Where one turn sends some rows of the set: a few examples, then the rows asked:
B: [ 4 -3  4 -5  6  0 14  4 19 -2 -3 -9  7 -6]
R: [ 11  -7   7   1   5  -2   1   9   7   3  -1   2   1 -16]
T: [ 13 -13   6   1   7  26  -5  -3   9  -1   1  -8  -4   1]
V: [  3 -10  -3  -8  -3   8   6  -3   6  13   4  -7  12   7]
Y: [  5 -11  13  -2  -2  23  -2  -2  11  13  -8  -6  -9   3]
L: [ 10 -14  -1   4   2  19   4  -5   4   1 -11  -1   4  11]
M: [  5 -11   3   2  -1  19  -9   2  11   0  -6  -5  -7 -16]
K: [ 11 -13   1   8  -4   7  -7   3  -5  10  -2  -6  -5 -12]
H: [ -1 -18   7   6  -4  12  -2   3   8   8  -4  -7 -15  -6]
U: [ 13 -13  19   4  -4  15  -3  -3  -1  -4  -4  -9   2  -3]
G: [ 16  -5  12   8   1   9  -9   6   3   7  -2  -3   8 -10]
X: [ 13  -5  -3   0   3  -6   8   6   4  -2   2 -11   8  -3]
J: [ 22  -7   9  -3 -12   4   4   5   5  10   4  -6   8  -5]
S: [  3  -3   3  -3  -2 -10   2   3  20   3  -2  -1   3   6]
Z: [ 11 -10  -5  10  -4   0   2   5   8  -2  -3 -10  -1 -16]
F: [10 -8  6 -8 -1 -7  0 10  4 10 -1 -7  9  4]
N: [  2 -11   0  -4  -4  15  -1   5  23   0  -7  -7  -9   9]
Q: [ 11 -12  -6 -10  -2   7  -2  -6  15   4  -5  -9   1  14]
D: [  2  -7   9  -1  -3  10   5  -4  25  10 -14  -1  -4   4]
P: [ 9  0  6 -6  1  8  8 -5 22  2 -8 -9  7 10]

M turns into R
P turns into Y
F turns into Q
Now these:
L turns into U
H turns into Z

Where one turn sends some rows of the set: a few examples, then the rows asked:
zose: [-11  -5  -7  -1   2   2  15   0   5  -2   0  -7   3  15   7   3]
kogo: [-11  -5  -8  -1   2  -5  -1   2   5  -8   2   6   8  14  12  -1]
Gev: [  7   3  -6  -3   5  -1  -1  -4   5   3 -16  -4  -7  -7  10  -5]
vop: [  1  -2  -5  -3  -3   5   7  -3  16   0 -12   8  -2 -10  -1   3]
Monin: [ -9  -8  -4   0   8 -11  -5   1   1  -8  -4  -2   8  12  10  -2]
Gomu: [ -1   3  10 -10  -5  -6   2  -6  -7  -2   4  -1   5  -3 -11  -5]
Rofem: [ 0  0 -1  3  5 13 -5  0 12  7 -8  8 -3 -5 -2  0]
bitib: [  2   9  -4 -17  -2  -3   3  -5  -8   7   9  -6   0   1   1   6]
Tamin: [  3   8  -2 -17   0  -1   5  -2 -11   5   7  -5   2   1  -1   7]
div: [  0   8   4  -8  -6  -7   1 -10  -2   0   4   4   8  -1 -12  -1]
posu: [ -1  -4  -4  -2  -2   5   9  -4  13  -2 -12   9  -2 -11   1   5]
bigi: [ 6  1 -3  5  2 11 -6 -2 11  7 -9  8 -5 -4 -3  1]
muke: [-12  -4  -6   2   0  -1   8   0   9  -9   0  -3   6  12   7   9]
gov: [ -5 -10  -6   1   6 -12  -5   1   1  -7  -3   0   8  12   7  -3]
zab: [  7  -2  -3  -2   6  10  -5  -2   5  10 -13   5  -8   0   1   3]
rufi: [  1   7   1  -6 -11   1   4   5 -17   2   4   2  -1   1  -1   1]
nubo: [  5  -2  -8  -5   4   0  -2  -3   6   4 -16  -5  -8  -7   8  -2]
Ligu: [ -1  -6  -1  -1  -3   9   1  -9  14  -1 -10   6  -2 -10  -3   4]
Sevi: [  0   4   2  -9 -11   1   6   6 -15   3   7   1   0   2  -3   0]
Rire: [ -1   4   2  -2 -11  -3  -2   1 -15   0   7  -2   2  -3  -8  -4]
bivad: [  7  -1  -6  -3   8  11  -7   1   5   7 -14   5  -7   1  -2   0]
Gare: [ 14   2  -6  -5   2   4   0  -3   8   7 -11  -2  -6  -3   9  -4]
rabo: [ -6  -3   1   6   3 -11   2  -6   4  -5  -4  -9   6  15   3 -10]
fakat: [  2  11  -5 -13  -6   1   6   2  -7   1  11  -7  -1   2  -1   4]
vore: [-11  -5  -4  -1   0  -2  14   0   5  -5   0  -2   4  17   7   2]
kone: [  2   9   5  -8  -7  -5   0  -8  -3   0   6   0   9  -4 -12   0]
veker: [ -6  -1   1   5   2  -9   3  -6   5  -3  -7  -8   7  15   2 -11]
rulo: [  1   3   6   1  -8  -5   0   3 -15   1   6   0   2  -6  -6  -2]
tet: [-9 -5 -7  0  5 -8  2  4  6 -9  0  7  9 14  9 -1]
dova: [ -2  -3   4   0   6 -13   2  -2   4  -4  -8  -6   6  16   7  -7]

rulo turns into gov
zab turns into Sevi
Now these:
vore turns into vop
fakat turns into muke

Where one turn sends some rows of the set: a few examples, then the rows asked:
miti: [ -7  10   5  -5  12   4  14   4  -1   6  10   0  -7  -4   3   3   2 -11
  -3  -6   7  -3  -4  -9   3   5 -18  -2  -9   8  11  -6   1 -11  10  -3
  12   0  -3 -15  -4  -1  -8  -4   8  -1   1  -4   0 -10   7  -1   7   2
  -5  10   8  -1 -10   6   3   0  -5  -3   1]
vefu: [ -1   2   2   5  -2   1 -15  -2   0   7   5  -4   7  -7  -4 -10   6   5
  10  -3  -6   8  -2   3  -8   0   1  12  12   0 -14 -16   0   2  -3   1
  -1  -1  -5  -1   5  -2  -4 -20  -8   8   5 -10  -5  -5  -1   0   7  -4
   1  -1 -13   3  -8  -5  -3  -5  -6  -2   4]
Getum: [ -7   7  11   9   8   5  12   0   4  12   1   3  -1  -2  -1   9   3   1
   0   5  17  12  -4  -3 -10  -4 -17   2   3   0   7 -14 -11   7   5   8
  -5  12   2   7  -9  -5   3  -3  -6   1   8 -11   2   1   7   3   1  -2
   8   6   3   0  -6  -8  -1  -3  -6  -7   2]
kuli: [  3  -6   9  10   1  -5   8  -8   1 -12   0  -1   5  12   1   3   0   8
  -4  -1  -6  -8  -4  -4  -7  11   6  14  -2   3  -3  18   3   3   0   2
  -6   0   7   6 -13  -5   7   3  -5  -7   2   5  -7  11   1   3  -3  -3
  -2 -14  -1   2   3   9  -7  -7  -6   4   1]
pov: [ -5   7   3   0  17  -6  11  12   1   4   7  -1  -6   1  -2   1   0  -5
  -1  -2  14  -4  -1  -7  -3   5 -18  -2  -8   5   6 -12   0 -12   6  -8
   7   1  -5 -15  -3  -1  -4  -5   7  -3   1  -4  -2 -10   8   1   8   6
   6   9   4  -3 -12   0   3  -5 -12   1   1]
Lirut: [ -4   5   1   4  -2   0 -16  -6   3   1   2   0   4 -10  -5 -15   9  -2
   9  -9  -5  -3  -6   2   0   0   3  13  17   2  -5  -3   1  -6   8  -3
   0  -5  -3  -7   0  -8 -11 -13  -4   5   3  -7  -7  -4   4  -4   7  -1
  -4  -4 -15   5 -10  -2 -10  -4  -9   2   2]
lolor: [  5  -7   9   9   2  -5   5  -7  -2 -10  -5   1   8  10   0  -2  -1   5
  -8  -5 -14 -10  -6  -4  -6  14   8   9  -4   3  -5  12   7   2  -7  11
  -4  -4   4   4 -11  -3   0   4  -1  -6  -2   1  -3   8   0   2  -3   0
  -3  -8  -5  -4   2  11  -8  -9  -7  -1  -1]
dapa: [  1   9   7 -15  -1  -8  -3   7  -8   6   9  -5   8   7   0  -2  -1  -7
  14   1  -3   4  -3  -8  -9  -9   0   9  -6   0  -2  -2  -5  -8  -5 -11
   4 -13   0   3  -4   2 -14 -11  -3  -5 -13   2  -8   3  -9   8  11   4
  -5   2  -7  -6  -2  -1  -6   5   3   0   3]
Kod: [ -5   3   3   8  -1   5 -13  -3   2   6   4  -1   3  -6  -5 -11   9   3
  12  -4   0   5  -3   5  -2  -1   1  17  16   0  -5 -11   0   1  10  -7
  -4   0   1  -3  -2  -6  -2 -19  -9   6   4  -9  -9  -3   3   0   6  -3
   1  -3 -11  10 -10  -3  -8  -2  -5   6   3]
bafe: [ -7  -5   2  -4 -11  17  -2   0   2  -6   1   7   6  -2  -3  -9   2  -2
  -1  11  -2  11   4  -2 -10 -16   4   5  -1  -2   4   3  -9  -2 -12   8
   8  -3  18   0  -3  -8  -4  -9  -4   5  -2   6 -11   2  -4   0   0   4
   2  -3  -2   4   5   3  -7   8   2   6   5]
megup: [  3  10   8 -13  -1  -4   0   2  -5   4   8  -6   6   4  -1  -5  -2 -11
  17  -4  -3  -1  -1  -6  -4 -11   1  13  -4   5   8  -1  -5  -8  -3 -11
   7 -14  -1   0  -7   3 -15 -16   1  -1 -10   5  -9   0  -6   6   7   5
 -12   1  -3  -5  -1   1  -9   4   5   4   5]
misog: [ -3   8   7   4  13  -6   9  11  10   6   1   6  -7   0  -2  -3  -3  -5
  -4   0  23  -2   0  -7   1   4 -21   2  -4   3   6 -10  -2  -6   7  -1
   5   5  -1 -11  -5   0  -3   0   5  -2   1  -7   2  -7  10  -3   7   2
   7   1   2  -6 -12  -2   4 -11 -12  -4   0]
toned: [ -6   4   3  -4  12  -1  14  10   0   8  11  -3  -6  -1   3   6  -1   0
   2  -2  11   5  -1  -7  -6   4 -22   0 -11   2   6 -11  -7  -9   6  -6
  11   4  -5  -9   2   0  -3  -9   1  -7   2  -7  -1  -5   2  -1  10   1
   5   7   5  -4  -4   1  13  -2  -5  -4   2]
lur: [ -9   8  -6 -14  13  -6   7   5  -1   2   8  -6  -6  -4   3   6   0  -4
  -8  -2   7  -1  -2 -15   0   4 -20  -6 -10   3   4  -7  -3 -11   7  -4
  12  -2  -6 -14   0  -2  -7   3   8  -9   2  -6   2  -9   9  -1   9   2
   1   8   2   0  -6   0   6  -1  -8  -4   1]
Dodu: [  5  -6   8   8  -1   3   7  -7   2  -8  -3  -3  11  11   2   5   1   9
 -12  -2  -8  -5  -5  -3  -5  11   8  15  -6   3  -3   8   8   7   2   8
  -4  -2   8   8 -12  -1   1   5  -3 -10   2   4  -6  11   1   7  -5  -2
  -3  -7  -1   2   3  11  -6  -7   1   4   0]
Delup: [  8  -2  11   9  -2   0   6  -7   4  -8  -6  -3  11  13   0   3  -2   7
  -8  -3 -12  -5  -2  -3 -11  12   8  15  -6   5  -8   9   8   4  -3   9
  -3  -1   3  11  -7   0  -1   4  -6  -7   0   4  -8  12   1   4  -5  -2
   0  -4  -2  -2   1   9  -2 -10  -5   1  -1]
Zul: [ -4   6   5   3  10  -1  12   8   4  12   8   2  -7  -2   4   6   0  -2
  -2   3  18   9   1  -7  -3   3 -25   2  -8   1   2 -14  -6   1   7   3
   7  11   0  -6  -2   3   2  -6  -3  -4   5  -9   3  -5   4   1   8  -5
   6   3   7  -4  -6   0   9  -7  -3  -8   3]
kebo: [ -6  12   6  -1   9   5  12   2   7   8   4   6  -4  -6  -1  -1   2 -10
  -7  -5  15  -2  -3 -11   4   3 -18   0  -3   4   9  -8   3  -7  13   5
   8   4   1  -9  -6  -2 -11   6   4  -1   4  -2   0  -8  11  -2   5  -1
  -3  10   5  -3 -14   6   1  -8  -5  -3  -3]
kef: [  2  12   1 -18   1  -6  -7   3  -6   3   4 -10  11  10  -5  -2  -2  -5
  12   4  -1  -1   1 -12  -6 -12   3   6  -4   3   0  -2  -2  -7  -3 -14
   7 -14  -3   1  -6   2 -13  -7  -2  -4 -10   7  -9  -1  -3   9   8   5
  -6   4  -5  -2  -7   1  -8   3   2   6   2]
ziseg: [ -1   7   0  -7  10  -3   6   3   3   9  -1  -2  -3  -3   0   4  -6  -4
  -6   2  11   6   1 -12  -2   2 -21  -5  -9   4  -1 -14  -1   2  -3  11
   9   4  -7 -11   0   6  -1   2   4  -2   9 -11   7  -9   9   0   2  -5
   0   8   4  -6  -7  -2   7  -7  -6 -11   3]
nogu: [ -3   4  -1  -7  16  -2  11   4  -3  10   7  -4  -6  -2   1   7  -5  -3
  -3  -3   5   5   0  -8  -2   3 -21  -7 -13   7   5 -15   0  -5  -3   1
  11  -3  -8 -13   0   4  -2  -9   6  -1   6  -8   4 -13   7   3   4   2
  -1   9   7  -4  -6  -2   7  -4  -6  -4   5]
fas: [  4  -9   6   6   0   1   8 -10  -1  -6  -2  -2  12  10   2   3  -3  11
  -8  -2  -9  -4  -6  -5  -5  13   7  12  -4   3  -4  10   8   4  -4   8
  -2  -1   9   9 -13  -5   3   4  -6 -10   1   3  -6  11   0   6  -5  -5
  -6  -7  -3   4   3  12  -4  -6  -1   4   0]
lor: [  8  -4  13  10  -1   1   9  -8   3  -6  -4  -2  10  11   0   0  -2   9
  -4  -3 -11  -5  -2  -1 -13  12  10  13  -7   6  -6  11   8   3  -8   7
  -1   2   2   9  -9  -3   3   4  -8  -5   2   4  -7   9  -1   2  -4  -3
  -1  -5   1  -2   0  10  -2  -9  -7   1  -2]
Fep: [ -2   6   7  -1   5  -1   2  -2   2   9  -7  -1   2  -7  -4   5  -1  -1
  -8   0   6   9  -2 -10 -13  -3 -11  -6   3   2   1 -14 -10   6  -8  17
  -1   5  -8   2   1  -3  -5   4   2   2  12 -14   7  -3  11   2  -3  -3
   6   9  -3  -6  -5 -10   0  -7 -12 -15   1]
bevu: [  6  11   4 -13   1  -6   0   0 -10   4   6  -9   4   8  -2  -1  -2  -8
  16   0  -4   2   0  -8  -5 -13  -1   9  -7   9   3  -2  -3  -3  -5  -9
   4 -15  -3  -5  -9   8  -8 -15   1   2 -11   3  -6  -3  -1  12   5   2
 -11   3   0  -3  -2  -1 -11   5   5   2   8]
Tam: [ -7  -1   1  -5  -8   8  -4   2   0 -12   1   4   1   2  -5 -12   5  -2
   0  10  -2   8   7  -2 -11 -18   2   3   1  -1   1  11 -12  -5  -8   6
   4  -3  17  -3  -3  -9   0  -3  -1   6  -3   6 -10   3  -1  -3   1   6
   6  -6  -5   2   3   0 -11   8  -5   3   7]
Mafe: [ -8   7  -5  -4  -3   5 -15 -10  -2   4   4  -6   8 -11  -6  -9   9  -1
   4  -6 -10   1  -5  -3  -1  -1   4   9  15   2  -8  -8   2   1   7   2
   2  -1  -4  -5   0  -5  -7 -10  -6   6   8  -5  -6  -6   6   1   4  -3
  -7   2 -12  12 -10   2  -9  -1  -3   4   2]
kup: [ -2  -4   3  -2  -7  10  -5   1   0 -10  -2   8   5   0  -6 -16   4  -3
  -4  10  -5   7   4  -1 -11 -14   6   0  -1   1   0   2  -4  -5 -18  13
   4  -8  14  -6  -2  -4  -5  -7   2  11  -6   2  -8  -2   1  -2  -3   5
   2  -1  -5  -2  -2   1 -12   3  -5   3   6]
pofik: [  9 -10   7   7   2  -6   5  -7   4 -10  -6  -1   8   9   3   1  -6  13
  -4  -4  -9  -6  -1  -4  -8  12   7  14  -5   3  -3  13   2   4  -7   5
  -2  -3   1   5 -10  -3   6   1  -1 -12   2   0  -6  12   3   2  -7  -3
  -2 -12  -5   0   6   5  -5 -11  -5   1   1]
defi: [  3  10   3 -10   6  -6  -2   6  -8   4   6  -6   9  12  -5  -5  -2  -3
  12   4   2   0   0  -7  -6 -11   2  11  -4   3   3  -7  -1  -5  -6 -13
   4 -16   0  -3 -10   5 -11 -14   0  -3 -13   5  -8  -3  -3  12   7   6
  -7   2  -3  -1  -7  -3 -11   3   3  10   3]
maz: [ -8   8  -4 -11  10  -3   5   0   5   3   2  -1  -5  -8   2   6  -3  -6
 -11  -1  15   1  -1 -16   4   0 -22  -4  -5   2   6  -4  -5  -2  12   5
  11   2  -3 -11  -2  -3  -5  10   6  -8   8  -6   5  -7  12  -3   4  -3
  -3   3   1   1  -6   2   3  -5  -3  -8   1]
Gul: [ -4   7  14  10   8  -4   5   5   8   2  -6   8  -4  -7  -5  -2   3  -4
  -2  -1  19  -3  -5  -7  -6  -2 -14   3   7  -1  13  -7 -10  -4   6   6
  -7   5   2   0  -6 -11  -6   1   5  -3   1 -14   3   0  12  -4   2   4
   8   1  -5  -8  -8 -10  -7  -8 -17  -8   0]
Vovol: [  6  -4   8  11   0  -2   8  -7   4 -12  -4  -4   6  14   1   6  -1   8
  -7  -2  -7  -6  -2  -2  -7  10   4  16  -3   6  -4  15   4   7   6   4
  -7   0   6   6 -13  -2   5   4  -3  -8   1   3  -7  14   4   4  -5   1
  -1 -11  -1   2   3   5  -8  -7  -4   3   3]
mozin: [ -4   1   8  -3 -10  14   0  -2   4  -6   1   6   7   2  -6 -14   3  -5
   2   9  -8   8   7   0 -13 -16   5   2  -2   5   2   5  -5  -6 -14  12
   7  -1  12  -4  -2  -6  -3  -7  -4  12   0   8 -11   1   0  -2  -1   4
   2   2   1   1  -2   5  -9   5  -4   3   4]
kileb: [ -8  11  11   3   8  11   8  -6   6   7  -4   7   4  -9  -4  -1   6  -9
 -11  -4  13   2  -8 -11  -3   1  -7  -2   7   1  13 -11  -2  -3   7  11
   0   6   2   2  -9  -9 -14   6   2   1   8  -6   2  -5  14   2  -1  -1
  -1  14   0   1 -13   2  -8  -7 -10  -4  -6]
rafip: [  0  -3   2  -4  -8   8  -4   2   7 -12  -4   5   3   2  -7 -14   1   0
   0  11  -2   7   9  -3 -12 -17   7   3  -2   0   2   5 -10  -6 -17   5
   7  -8  11  -4   0  -9  -3  -8   0   4  -1   5 -10   1   2  -6  -1   5
   6  -5  -4   1   2  -6  -9   3  -6   6   8]
tiso: [  9  -9   8   8  -2  -4   6  -5   5 -13  -8  -2   6  10   2   3  -5   9
  -8  -4 -10  -6  -2  -4  -6  10   6  16  -5   5  -2  11   3   5  -3   7
  -3  -7   3   4  -9  -1   2   2   0 -11  -1   1  -6  13   4   3  -7  -3
  -2 -12  -5  -1   7   2  -5 -11  -4  -1   3]
ref: [  9  -4  12   8  -2  -4   4  -6   3 -11  -5   1   8  10   1   1  -1   5
  -9  -5 -13  -8  -7  -3  -7  12   8  14  -7   4  -6  10   7   2  -3  11
  -6  -3   6   5 -10  -1  -1   5  -2  -5  -2   1  -5  13   2   4  -4   2
  -1  -7  -5  -5   2   8  -6 -10  -8  -2   1]
Kigut: [ -8   8   2  -7   3   1   3  -8   5   3  -3   0  -2 -13  -1   8   0  -6
  -8  -1  11   3  -4 -14  -1  -6 -16  -2   5   3  12  -2 -15   4  10   9
   0   3  -4  -1  -8  -9  -2   9   5  -7  14 -11   4   1  15   0  -6  -4
  -2   3  -3   4  -2  -6  -6  -2  -4  -9   3]
rulof: [ -4   1  -7  -5  -3   0 -18  -8  -2   4   3  -8   4 -10  -1  -6   4   1
   8  -4  -8   7  -2  -1  -2  -3   2  11  13   3 -10  -8  -4   6   3   0
   1  -5  -5  -6   1  -3  -1 -15  -5   5   9 -11  -3  -2   4   0   3  -6
  -4  -5 -14  10  -3  -6  -7  -1  -2  -2   8]

dapa turns into defi
kileb turns into Kigut
ziseg turns into Zul
Now these:
rulof turns into vefu
miti turns into lur
bafe turns into rafip
Delup turns into Vovol

